name the system of each run:
In the rows, 100 means zero.
path 1, regeb (5 x 48):
[117 51 89 87 87 105 100 121 111 102 89 108 93 80 107 95 108 102 102 118 138 71 128 115 124 102 85 130 59 110 93 103 88 57 102 102 93 74 83 78 103 111 100 82 107 100 104 97]
[115 61 97 105 95 106 101 104 114 105 110 103 85 65 107 86 111 97 123 132 118 73 110 90 134 98 89 115 59 120 71 93 83 50 105 103 98 67 82 83 89 116 95 98 94 88 102 80]
[116 82 103 118 103 110 101 89 115 111 126 96 85 62 106 83 110 92 138 131 82 77 95 81 133 101 103 102 73 115 64 91 82 54 106 101 104 74 85 92 83 115 95 113 84 80 110 75]
[100 116 98 128 108 120 104 77 113 123 124 99 85 69 104 87 106 90 138 121 48 91 75 79 124 101 108 85 89 107 73 94 86 69 116 93 118 89 97 111 77 114 97 120 77 86 115 84]
[87 129 88 122 108 129 102 77 109 123 112 106 87 87 107 100 107 90 126 97 31 99 74 88 115 105 117 81 104 98 93 99 96 86 121 85 127 106 105 125 81 103 96 120 79 98 122 100]
path 2, Pesef (5 x 48):
[79 134 85 108 101 132 103 84 106 112 87 113 95 113 109 112 108 93 98 72 41 110 85 108 101 104 115 90 118 83 119 110 109 108 119 75 122 119 113 133 92 94 94 102 92 111 121 127]
[81 142 93 123 110 126 107 81 104 116 110 107 94 103 102 106 103 93 113 88 33 115 78 90 99 100 117 74 121 88 100 100 101 111 117 85 121 110 113 126 87 98 99 118 83 106 117 105]
[90 140 104 128 119 102 105 84 93 111 131 98 103 103 92 97 92 102 120 103 51 123 71 78 92 97 111 66 127 97 84 91 93 120 111 103 111 105 114 118 88 93 108 125 79 95 108 82]
[91 141 116 117 113 79 103 88 91 105 140 88 113 115 84 87 86 105 110 119 83 130 76 75 88 90 106 61 131 109 80 81 93 131 93 120 92 105 110 98 92 95 112 124 87 97 90 67]
[97 131 126 103 110 63 96 100 86 93 134 79 120 128 81 93 85 109 95 111 119 128 87 82 83 89 103 70 134 112 96 79 97 137 83 127 78 104 110 91 100 93 113 114 99 94 79 69]
path 3, Megod (5 x 48):
[77 138 85 114 103 130 102 81 105 119 97 111 95 106 106 111 107 92 107 78 34 106 81 102 104 106 118 82 119 85 112 103 102 103 120 77 126 116 112 131 90 96 96 110 86 110 120 116]
[81 144 98 116 114 109 103 81 90 106 110 102 105 117 99 110 96 101 96 78 48 125 80 90 82 101 119 72 135 83 110 99 106 136 105 88 111 120 119 126 95 89 99 113 87 105 104 104]
[82 147 113 105 110 87 97 92 87 92 108 88 113 135 88 104 88 105 85 82 82 131 85 93 71 94 114 75 147 91 117 91 114 152 95 106 95 124 116 117 102 86 106 105 98 106 91 95]
[91 127 114 90 107 74 95 103 83 82 103 85 120 143 88 105 90 111 71 82 116 124 104 105 71 91 108 86 140 92 125 88 110 155 89 113 86 121 116 101 111 84 107 97 106 110 76 97]
[98 99 103 74 98 73 97 120 83 80 84 98 116 136 89 111 89 110 61 79 143 117 120 117 71 94 94 109 123 93 125 99 111 140 88 110 80 112 109 92 122 85 105 86 116 112 79 109]
path 4, Dokeb (5 x 48):
[121 53 102 103 98 95 100 113 110 101 114 96 92 73 103 89 108 104 119 132 127 76 116 93 123 96 91 115 63 117 74 94 81 58 101 103 90 65 85 77 92 110 99 96 97 86 96 78]
[118 49 85 90 87 111 102 114 111 104 85 112 90 74 109 96 109 101 102 114 129 69 124 113 127 104 85 127 55 107 91 108 87 50 107 98 99 77 82 85 103 112 95 84 106 102 107 103]
[108 57 75 85 81 126 104 116 110 101 64 119 84 83 120 115 116 97 92 83 109 74 129 127 116 109 94 136 63 90 112 118 105 66 111 78 108 93 90 102 109 106 87 76 108 110 111 131]
[93 88 75 88 89 132 102 101 106 102 57 121 86 98 118 121 112 92 85 69 85 88 113 132 104 107 103 123 87 81 124 121 115 88 121 73 121 111 105 121 111 98 85 82 105 115 118 147]
[80 123 81 99 94 129 105 92 102 106 73 115 95 115 110 122 106 89 90 66 61 105 93 120 90 109 111 98 118 80 130 113 117 111 118 78 122 125 114 131 103 93 94 98 100 113 116 137]
path 5, Dalus (5 x 48):
[110 103 113 131 118 100 104 94 103 114 142 89 97 78 93 85 97 102 138 135 77 99 84 69 110 96 100 83 97 113 62 82 84 80 102 104 102 80 93 93 82 107 104 123 81 82 101 63]
[108 96 104 130 114 110 107 84 111 115 133 95 90 66 102 84 104 96 142 128 67 88 83 73 124 103 103 89 83 111 62 90 83 67 107 99 109 74 90 101 79 114 97 119 82 78 110 71]
[102 99 97 124 107 122 103 82 114 121 119 99 82 66 109 88 111 91 141 121 59 82 82 81 131 104 108 95 78 107 72 97 87 61 114 93 118 82 93 107 80 115 97 115 81 85 115 87]
[93 111 89 124 104 128 101 76 115 121 112 106 82 70 109 93 111 89 135 104 43 86 79 84 127 108 110 90 87 99 82 104 92 69 117 83 124 95 102 116 79 109 93 115 77 92 124 97]
[90 128 88 123 105 132 102 74 112 120 113 107 84 82 108 100 110 85 124 96 32 100 74 87 118 106 113 84 99 97 91 100 98 83 120 84 127 102 104 123 81 105 95 115 80 97 123 104]
path 6, ledun (5 x 48):
[97 112 123 84 103 62 93 113 85 78 108 82 122 140 84 100 89 112 76 93 138 120 109 100 78 87 100 92 133 103 117 84 104 148 84 120 72 108 108 89 109 89 113 97 106 105 69 83]
[111 87 125 86 103 62 93 112 90 80 117 81 115 113 91 89 93 113 90 115 156 105 116 94 96 84 94 100 109 113 94 79 91 118 79 126 67 89 99 73 105 98 108 93 106 92 72 72]
[119 59 117 97 100 77 96 114 99 89 120 89 102 91 96 84 96 111 106 130 141 89 120 86 110 89 89 110 80 115 76 86 82 81 91 118 78 67 90 67 95 105 101 95 101 87 84 73]
[117 58 100 103 97 103 99 105 111 106 114 100 89 69 106 87 109 101 124 130 115 73 115 90 136 101 94 115 63 112 72 91 82 52 103 103 95 67 81 80 89 116 97 100 93 88 104 80]
[111 70 88 110 94 126 101 91 114 113 98 109 78 56 113 92 113 91 128 116 82 68 103 92 138 109 99 112 64 107 73 104 91 44 111 85 113 78 91 101 85 118 87 100 90 89 121 100]

runs to name:
path 7 (5 x 48):
[83 143 95 113 109 111 104 86 94 104 97 98 106 122 100 114 95 100 89 72 52 122 84 97 80 99 116 78 136 78 118 104 112 136 110 85 113 123 119 128 98 88 94 105 94 107 104 112]
[82 143 108 99 108 90 99 91 87 91 100 96 115 136 96 110 91 105 79 73 79 130 91 96 70 95 110 78 145 85 123 97 115 152 94 100 100 126 119 116 102 84 104 104 101 108 90 103]
[87 127 109 86 102 82 99 105 83 84 93 93 120 144 91 111 92 107 67 73 111 125 104 105 72 94 107 88 139 89 129 99 114 154 91 107 90 123 119 105 113 85 106 95 110 113 81 107]
[93 106 104 76 99 83 97 115 86 82 77 102 114 137 98 113 90 108 61 74 133 120 117 118 67 95 98 109 122 88 132 105 112 143 90 104 85 117 112 102 122 83 101 86 116 117 85 113]
[96 83 95 71 87 97 97 117 91 81 65 109 110 126 102 115 94 108 60 68 136 107 128 127 78 98 96 120 103 87 130 117 116 127 91 94 90 114 107 99 121 90 97 73 120 117 91 126]
 => Megod
path 8 (5 x 48):
[115 49 85 91 86 116 100 115 114 103 83 113 85 71 110 97 115 98 106 111 122 69 124 110 127 104 86 129 56 105 92 107 89 51 108 92 101 77 82 88 99 112 93 83 105 99 111 108]
[104 61 73 86 84 133 102 108 113 104 66 120 83 82 116 111 112 97 92 85 101 73 121 123 116 107 91 134 67 91 111 119 105 67 114 77 112 94 94 102 104 108 89 80 109 113 117 133]
[94 92 74 91 90 135 103 101 109 103 61 126 85 98 117 118 111 91 88 69 77 89 110 124 104 109 102 121 90 82 123 125 114 87 121 72 119 110 102 122 108 103 86 85 106 116 121 143]
[81 127 79 101 99 134 103 88 105 111 76 117 92 111 112 117 108 91 94 71 54 105 92 115 97 107 112 98 116 82 125 114 115 109 120 78 125 119 111 131 100 97 96 98 95 114 119 134]
[83 141 94 117 111 119 103 85 98 110 104 107 100 115 101 110 99 97 98 75 39 118 81 94 89 100 119 73 129 84 105 101 106 124 115 87 117 115 117 131 93 89 97 112 84 108 112 107]
 => Dokeb
path 9 (5 x 48):
[113 48 88 81 84 112 101 119 114 102 78 109 88 80 113 104 111 97 98 108 132 71 130 117 124 105 87 131 57 106 96 109 94 57 107 94 97 78 87 85 104 109 93 77 110 100 106 111]
[116 56 94 98 93 108 102 108 116 104 101 106 85 66 110 91 111 100 118 125 119 67 116 99 132 102 90 123 55 115 78 100 83 46 104 100 97 72 82 81 93 115 98 93 97 92 108 90]
[111 74 99 111 99 114 99 90 115 112 119 97 85 64 107 85 111 97 133 129 88 73 100 85 137 100 100 107 66 113 66 93 85 51 108 95 107 74 87 89 82 117 94 106 86 82 113 83]
[104 101 95 124 107 125 102 81 114 121 124 101 81 63 107 90 109 89 139 123 58 83 81 81 129 105 105 92 80 105 71 94 86 64 110 92 118 83 93 105 78 114 97 116 81 85 117 86]
[92 124 91 124 105 131 103 78 114 125 115 106 85 79 108 97 110 90 133 103 35 91 75 85 120 107 112 84 95 98 82 103 94 77 117 87 125 100 101 120 81 109 98 114 81 98 123 100]
 => regeb
path 10 (5 x 48):
[121 48 97 84 88 96 99 121 107 97 86 105 95 88 103 96 109 104 95 116 148 75 128 113 119 98 83 129 62 109 98 103 92 62 100 104 89 76 81 77 107 110 100 87 109 100 97 97]
[121 55 100 103 95 100 98 110 110 102 112 96 90 72 105 87 107 106 117 132 126 72 118 91 129 98 92 115 61 114 69 94 81 57 102 102 92 67 85 76 92 112 102 95 95 91 100 78]
[114 77 108 120 110 104 102 95 110 109 126 91 87 67 103 84 105 95 135 131 93 81 98 75 126 97 101 100 75 115 60 92 79 60 105 103 98 72 89 89 81 114 97 110 85 79 106 71]
[104 108 103 131 114 113 105 86 109 119 130 95 87 72 102 88 101 94 142 123 54 93 80 72 117 101 107 84 92 106 68 92 85 72 110 96 113 87 95 106 79 108 99 120 77 83 113 80]
[90 132 96 127 109 124 105 77 109 120 115 104 89 90 105 97 107 91 128 100 34 105 72 83 111 102 115 77 111 97 88 96 94 91 117 90 123 103 108 120 82 102 99 121 78 97 121 97]
 => regeb
path 11 (5 x 48):
[98 133 114 129 120 92 103 85 96 114 145 89 101 100 86 89 92 102 126 117 61 119 71 73 94 96 108 68 120 107 75 86 89 111 102 108 103 95 106 108 86 97 109 129 80 88 101 70]
[98 131 122 110 113 67 101 94 90 99 142 82 117 116 82 83 85 111 108 123 101 127 83 73 86 87 104 66 125 115 86 77 87 127 88 124 87 96 106 92 93 92 115 121 92 91 85 59]
[105 108 127 93 110 59 93 109 89 83 129 79 116 122 85 86 91 114 94 118 139 113 101 83 91 86 98 85 118 114 92 75 93 126 81 128 71 92 101 81 105 96 113 105 103 94 74 66]
[117 72 122 84 99 68 96 117 91 77 109 85 114 108 89 92 92 112 84 115 162 99 120 99 92 87 90 110 98 112 96 88 92 112 80 123 70 89 96 70 110 97 105 89 110 97 74 81]
[121 52 105 86 93 84 97 124 99 85 94 98 103 92 98 101 99 106 89 113 159 84 133 105 103 96 81 126 73 107 93 103 96 80 91 107 78 80 88 73 109 103 100 79 114 99 85 96]
 => Megod
path 12 (5 x 48):
[109 55 78 88 80 125 102 109 111 105 68 118 82 78 115 109 111 99 98 94 109 71 126 117 122 110 92 134 58 95 104 114 101 60 111 80 110 86 90 95 102 109 87 79 108 109 113 123]
[96 79 71 92 89 137 100 98 109 105 60 122 84 89 119 118 117 94 90 74 86 83 115 125 111 114 102 127 78 84 119 122 111 78 118 71 117 103 101 113 105 102 84 82 107 111 122 141]
[86 114 74 96 95 139 105 94 107 112 65 120 94 105 115 120 107 91 91 67 60 98 97 122 98 108 109 109 102 79 126 118 114 105 122 75 125 119 106 127 104 97 94 95 97 113 122 140]
[76 139 88 109 103 125 102 84 101 109 95 110 96 116 107 112 106 94 98 72 42 114 86 104 96 102 121 84 123 81 117 103 108 120 114 84 120 119 114 134 95 92 97 108 87 108 116 120]
[85 140 102 124 118 106 105 84 94 109 123 99 101 109 95 101 90 100 106 94 47 123 72 82 85 100 117 71 128 92 95 95 99 123 109 95 112 107 118 122 90 91 103 117 83 102 107 91]
 => Dokeb
path 13 (5 x 48):
[95 81 76 84 88 131 102 103 107 101 56 121 89 100 118 121 109 95 82 69 96 84 114 129 104 107 100 128 84 83 124 120 117 87 118 74 114 109 101 117 111 102 86 81 110 116 116 143]
[84 117 81 95 97 128 100 98 103 106 64 119 96 116 113 119 108 89 84 66 68 104 97 126 90 105 108 104 110 80 134 119 121 114 115 77 119 123 109 131 106 94 98 92 104 116 117 139]
[80 142 95 110 108 114 100 87 97 106 94 104 102 124 102 117 101 98 91 68 48 119 84 99 82 100 118 82 132 78 119 105 116 129 108 82 117 125 118 126 100 86 97 106 95 109 110 118]
[84 147 107 119 116 94 101 84 90 105 123 96 109 119 92 99 89 103 106 92 55 129 78 81 81 95 115 65 132 90 98 93 99 135 107 101 106 116 118 118 94 89 105 122 87 102 101 88]
[95 136 118 122 119 81 102 89 94 109 143 84 109 102 84 87 87 107 118 119 75 124 70 71 91 90 106 67 124 110 77 83 87 121 97 121 96 97 108 100 90 97 109 126 84 93 97 64]
 => Dokeb
path 14 (5 x 48):
[89 120 83 121 100 138 103 78 112 121 102 111 86 83 114 105 108 91 121 88 32 96 82 95 116 106 116 88 96 91 97 107 100 83 118 78 130 104 105 125 83 106 91 106 85 106 125 113]
[93 128 98 132 113 120 104 80 105 119 125 100 91 79 101 93 105 92 134 111 38 100 70 78 114 101 113 77 105 100 76 95 92 86 113 92 121 92 102 117 80 103 99 124 78 90 118 88]
[102 119 115 132 123 93 105 90 98 113 142 90 101 91 89 87 93 103 132 125 70 110 73 73 103 95 104 72 109 110 67 85 84 98 100 108 103 88 100 99 83 101 109 129 80 88 99 65]
[102 117 124 109 109 66 97 98 95 103 145 81 112 105 82 82 87 112 111 131 113 116 89 72 96 90 98 74 113 118 74 78 81 113 86 127 80 90 100 83 89 101 114 119 90 89 83 55]
[108 100 126 88 103 61 94 109 88 81 126 79 117 119 86 87 91 113 89 116 149 109 109 88 93 88 96 91 111 113 94 78 93 124 80 128 71 94 101 74 103 94 114 101 104 94 71 66]
 => Pesef
